(in the rows, 128 means zero)
One turn sends every row of this set to another row. A few are shown first. Where does it send the rows asked after them?
K817: [132 131 129 146 151 154 103 135 121 134 131 101]
K754: [ 99 124 138 143 140 160 105 114 135  79 111 111]
K127: [107 138 119 156 123 123 131 122 158 132 162 146]
K219: [134 135 119 150 157 138 137 105 118  99 108 110]
K266: [134 127 125 158 145 138 135 103 154 122  95 140]
K691: [106 117 127 132 122 135 122 145  98 130 135 111]
K649: [120 104 125 160 143 136 147 155 139  99 113 147]
K789: [140 106 108 154 148 135 136 129 120  84 134 156]
K925: [116 133 107 109 144 127 128 122 111  89 126 110]
K767: [107 129 134 153 141 156  98  96 151  87 111 134]
K555: [105 124 106  93 124 120 119 130 141 107 124 140]
K981: [113 139 114 131 156 124  84 148 132 105 114 150]
K696: [137 125 122 150 142 157 103 129 124 136 144 103]
K913: [117 135 117 151 128 122 128 113 158 128 160 160]
K718: [110 121 121 139 119 138 109 137  99 136 140 112]
K920: [ 93 104 125 127 113 148 116 109 143  81 126 148]
K394: [116 119 117 123 125 127 125 119 168 128 104 158]
K384: [135 129 101 137 156 128  97 125 116  88 134 158]
K975: [ 90 109 132 127 122 154 117 121 130  75 121 121]
K591: [140 142 123 158 155 146 107 114 158 132 147 130]
K521: [ 92 129 120 143 107 117 126 133 120 134 152 139]
K962: [103 124 129 144 149 130 114 166 146 110 101 144]
K200: [103 117 127 144 123 149 104  94 156  87 120 156]
K805: [135 135 120 161 144 147 116 119 160 133 157 125]
K609: [ 96 120 120 135 108 116 138 132 121 126 152 148]

K555 moves to K266
K817 moves to K609
K200 moves to K754
Now these:
K384 moves to K962
K521 moves to K805

One turn sends every row of this set to another row. A few are shown first. Where does it send the rows asked after them?
K49: [132  95 124 124 135 116 140 120 161 119 138 145 113 129 139 102 139 109]
K431: [109 167 141 105 138 133 123  97 126 131 135 133 125 126 160 126 138 114]
K938: [109 146 147 121 111 150 153  92 121 133 128 112 122 126 147 115  93 106]
K93: [131  90 117 136 117 134 132 108 158 134 135 138 127 143 121 111 133  96]
K226: [125 146 114 106 123 106 153 101 124 106 110 118 130 117 138 136 104 126]
K278: [136 138 150 127 124 122 160 110 145 139 168 115 115 146 142 116 175 127]
K101: [117 143 140 116 106 150 136  88 117 129 131 111 123 130 148 117  89 104]
K109: [122 118 137 146 132 118 152  99 139 139 152  94 132 123 162 113 153 108]
K909: [156 115 132 156 109 124 142 100 127 124 137  94 143 118 144  99 131  89]
K354: [121 157 122 125  97 124 135 145 107 152 158 114 110  96 120 124 135 133]
K82: [131 166 141 111 134 133 142 148 104 131 128 132 112 118 144 121 161 117]
K165: [163 154 129 135 107 142 151 120 153 111 156 114 113 149 126 104 159 138]
K670: [137 136 162 138 115 145 125 107  92 135 130 105 132 143 108 119 103 123]
K157: [114 161 135 103 136 132 123 106 121 134 134 129 126 120 167 128 131  99]
K625: [136 137 152 135 104 149 127 106  91 130 128 105 123 148 108 114 102 133]
K658: [140 168 144 108 126 140 144 140 102 124 132 139 111 114 135 117 160 117]
K210: [125 154 120  96 122  93 130 112 104 136 142 121 133  98 131 119 132 134]
K930: [177 141 124 153 106 134 121 106 137 105 141 105 138 142 121 100 137 116]
K84: [121 153 127 153 104 137 118 135 119 137 145 111 108 136 112 160 120 134]
K865: [154 121 129 100  82  97 122 122 126 138 160 139 115 128 144 119 139 119]
K648: [148 115 117 139 115 107 110 138 128 149 127 111 140 156 124 147 142 123]
K626: [139 106 133 128 130 110 135 142 148 118 154 148 129 130 140  92 146 135]
K7: [133  98 113 149 102 146 131 127 149 139 146 133 147 147 116 104 133 118]
K874: [135 155 138 139 126 148 134 144  92 123 122 110 113 136 113 114 142 154]
K926: [139 155 134 143 131 158 128 142  97 117 125 107 118 124 117 114 135 149]
K951: [119 117 105 121 110 100 121  98 149 126 131 113 110 141 146 114 126 154]
K663: [142 129  94 133  92 135 133 159 143 129 142 112 118 119 157 126 131 131]
K474: [142 107 127 142 105 131 137 149 141 130 159 142 148 137 125  92 140 137]
K898: [138 141 137 129 102 121 146 111 120 116 119 123 118 145 114 164 103 109]
K585: [140 103 122 125  88 110 167 128 132 141 110 111 108 140 123 120 126 115]

K82 moves to K157
K865 moves to K951
K474 moves to K626
Now these:
K926 moves to K658
K898 moves to K84
K165 moves to K278

One turn sends every row of this set to another row. A few are shown first. Where does it send the rows asked after them?
K653: [147 110 153 125 113  98 127 117 147 121 133  93  82 153 161 133 120]
K512: [139 124 122 112 109 121 127  82 117 124 112 104 152 103 153 107 101]
K485: [163 123 147 113 110 120 106  83 141 119 106 117 114 125 138 143 145]
K259: [149 127 127 126 124 112 110 146 121  77 102 116 125 134 157 114 101]
K811: [143 132 166 117 103 116 160 108 104  97  98 109 148 114 130 114  95]
K205: [127 127 137 104 107 119 129 103 122  96  81 126 130 101 124 122 141]
K524: [124 101 129 118 116 112 153 142 108 119 133  70 116 122 139 112 114]
K504: [115 121 138 108 120  95 145  89 103 111  74 104 116 143 130 122 112]
K251: [117 131 159 113 121 124 141 129 128 139 142  97  99 157 137 105 135]
K990: [140 123 134 118 121 107 118 122 135 111 101 100 107  79 152  95 122]
K52: [135 129 143 106 144 109 146 119 131 122 111  83 139 177 140 130 137]
K363: [116 121 128 136 108 114 142 115 131 102 135 114  83 119 163 103 116]
K311: [112 110 148 135  98 107 146 131 111 110 104 114  97 148 122 101  96]
K949: [129 106 127 128 122 102 136 138 135 113 149  82 121 148 107 106 115]
K115: [169 149 151 121 130  96 122 106 150 116 130 101 154 121 140  99 110]
K776: [131 109 123 138 108 155 141 107 124 124 127  96 120 100 131 109 126]
K295: [131 151 178  91 123 101 141  85 135 120 111 112 140 130 124 119 124]
K142: [134 119 147 113 139 122 124 102 149 132 154 100 100 109 122 105 114]
K135: [107 116 151 115 112 123 173 121 125  99 107  97 131 144 160 132 106]
K988: [127 129 148 121 137 121 158 120 129 107  95  84 126 178 151 123 127]
K297: [145 139 118 148 101 115 116 121  94 100 106 110 123 152 128 105 132]
K8: [128 100 110 128 141 112 114 115 138  90  90  95 121 134 122 132 102]
K995: [157 127 118 144 137 156 125 100 125 108 137 110 108 126 142 104 126]
K800: [155 131 127 140 136 149 123  97 140 123 144 119 121 149 150 107 118]
K722: [131 129 131 161 120  98 139  86 152  86 108  99 117 129 132 114 100]
K3: [156 137 159 107 132 115 146 110 119  70 110 120 146 130 113 130 109]
K753: [152 143 158  97 132 144 108 101 129 132 118 128 125 112 142 103 123]
K437: [126 121 176  91 146 120 149 121 122 113 114 111 110 153 123 127  99]
K412: [158 137 166 109 145 131 146 118 139  83 111 120 145 135 124 138 123]
K154: [151 116 176 126 100 109 136 114 127 106 114 121  96 167 128 142 111]
K175: [153 144 137 121 119 105 113  96 153 117 107 100 160 120 146  95 115]
K168: [169 108 150 121 112 112 103 126 146 120 131 102  96 112 131 127 133]
K263: [162 120 165 106 110  89 116  90 125 121  92 108 122 148 125 137 108]
K642: [145 109 139 134 136 116 139 127 130 122 147  92 121 153  92 114 114]
K214: [134 147 133 148 112  99 144 114 132  85 103  87 122 126 132 121 157]

K263 moves to K154
K8 moves to K297
Now these:
K437 moves to K251
K776 moves to K512
K175 moves to K3
K412 moves to K52
K990 moves to K205

One turn sends every row of this set to another row. A few are shown first. Where does it send the rows asked after them?
K287: [118 133 106 139 110  98 107 157 117 127 168 115  72 159  96 111]
K2: [136 103  99 122 118 123 146 154 105 136 155 158 100 140  78 102]
K940: [153 116  95 117 140 122 164 134 129 118 140 116  82 118  94 103]
K179: [149 118 140 134 114  88  97 141 132 130 160 117 121 169 102 104]
K868: [155  98  89 117 118 134 104  93 111 143 130 104  89 148  97 101]
K947: [149 140 106 125 131 114 116 122 147 129 152 104 104 145 135  76]
K222: [167  97 107 157 114 125  98 120 106 143 153 106 123 126  81 100]
K178: [148 142 131 153 114 129 107 119 121 121 174 134 118 138 130  98]
K341: [146  92  95 100 132 130 130 103 118 131 142 125  72 137 108 116]
K53: [121  98  97 137 119 113 116 142 122 159 123 116 128 145  77  83]
K565: [142  96 109 155 138 147 108  98 125 150 118 114 102 134  89 118]
K439: [133 137 144 137 116  96 117 131 130 113 142 120 131 172 100 111]
K442: [157 145 122 147 112 125 107 119 134 131 165 111 104 145 126  75]
K619: [134 133 103 117 143 113 122 124 143 120 154 122 118 140 144 101]
K803: [122 102 122 123 128 136 140 108 117 125 142 135  72 117 112 132]
K645: [116 113 134 155 112 143 121 100 109 133 130 120  88 116 104 125]
K782: [107 133 120 130 122 103 124 125 130 107 143 116 108 184  85 106]
K589: [141 149 111 127 118  91 124 165 125 120 152 117  90 152 114 113]
K605: [134 135 119 133 132 122 117 122 126 113 167 140 127 135 141 114]
K17: [131 101 130 165 126 126 119 112 116 128 138 117 139 116  86 118]
K965: [153 125 119 127 115  85 101 161 129 134 166 114  96 156 111 107]
K36: [112 112 126 154 111 122 137 141 126 153 122 121 113 136  72  80]
K714: [134 112 112 152 106 142  98  91 106 144 123 101  98 135  95 108]
K509: [160  97  92 133 142 147 125 113 118 143 141 132  72 131  94 124]
K402: [121 116 127 144 110 127 155 149 116 138 143 148  94 133  73  91]
K329: [123 114 125 139 142 124 160 120 130 113 129 122 114 111  94 119]
K95: [180 105  83 128 123 121 124 134 114 137 155 106  87 129  85  91]
K302: [135  93  80 119 123 114 121 149 109 149 143 139 120 148  80  98]
K854: [158  89  92 140 141 143 105 104 118 151 132 121  92 137  91 120]
K749: [119 106 122 135 115  92  93 146 124 132 178 121  90 165  94 113]
K43: [110 149 104 136 113 105 125 144 120 111 146 111  84 172  90 108]
K197: [128 156 126 134 119  99 134 148 127 106 137 120 111 162 107 116]
K737: [112 106 132 129 122  94 104 126 132 120 162 123 112 181  87 110]
K35: [144 109 110 144 141 152 141 110 124 136 131 133  69 124  93 124]
K213: [133 109 121 157 138 152 130 101 128 140 117 121  88 126  91 120]

K287 moves to K43
K940 moves to K329
K402 moves to K36
Now these:
K213 moves to K565
K341 moves to K803
K439 moves to K179
K947 moves to K619

One turn sends every row of this set to another row. A few are shown first. Where does it send the rows asked after them?
K842: [121 112 183 133 122 146 115 154 101 115  90 103 131 174 115 108 149  94]
K235: [137 117 164 105 102 174 103 142 100 128 113  85 116 150 161 102 137 143]
K421: [164 110 141 144 160 148 123 175  96 143 125 123 148 157 159 121 149 125]
K247: [145 148 128 104 128 135  94 159 109 116  97 138 154 176 156  90 127 121]
K118: [123 127 160 106 121 160 120 158  82 116 122 151 136 131 160  82 121 143]
K606: [145 149 115 114 142 136 101 164 110 119  98 127 152 171 163 100 136 120]
K546: [112 142 139 105  93 126 105 161  85 134  97 128 179 145 139  92 145 121]
K208: [124 114 168 117 120 138 118 134 125 127 109 161 127 139 151  88 128 137]
K242: [113 144 142 116 103 135 111 163  93 148  87 123 183 148 132  91 154 121]
K189: [135 139 166 142 114 136 120 150  75 105 140 108 121 156 133 108 167 103]
K552: [137 121 162 105 156 141 126 165  98 103 127 102 145 162 116 128 164 117]
K264: [156  90 171 108 138 145 101 172  81 139 120  99 129 180 126 107 148 146]
K451: [141 125 133 129 104 126  86 146 121 117 127 148 175 146 132 114 140 126]
K436: [ 97 107 149  98 129 141 122 141  99 131 123 148 146 127 141 111 117 131]
K220: [135 116 167 104 117 169 100 124 126 148 128 101 123 159 131 111 144 148]
K567: [130  87 169 123 110 133  99 151  66 153 116  93 122 176 132 110 138 119]
K694: [142 113 158 167 116 136 126 157  87 165 124 127 151 142 145 109 165 116]
K762: [125 110 150 139 143 143 130 176  86 168  84 112 147 164 148 104 145 110]
K954: [108 116 142 107 106 162 104 147 100 140 134  87 117 140 132 115 145 153]
K104: [150 127 136 148 104 139  89 144 114 122 127 140 179 143 141 117 143 117]
K615: [153  97 163 124 118 115 108 150  83 144 141 102 115 164 136 112 167 143]

K220 moves to K235
K421 moves to K762
K567 moves to K615
Now these:
K436 moves to K208
K546 moves to K451
K189 moves to K552
K242 moves to K104

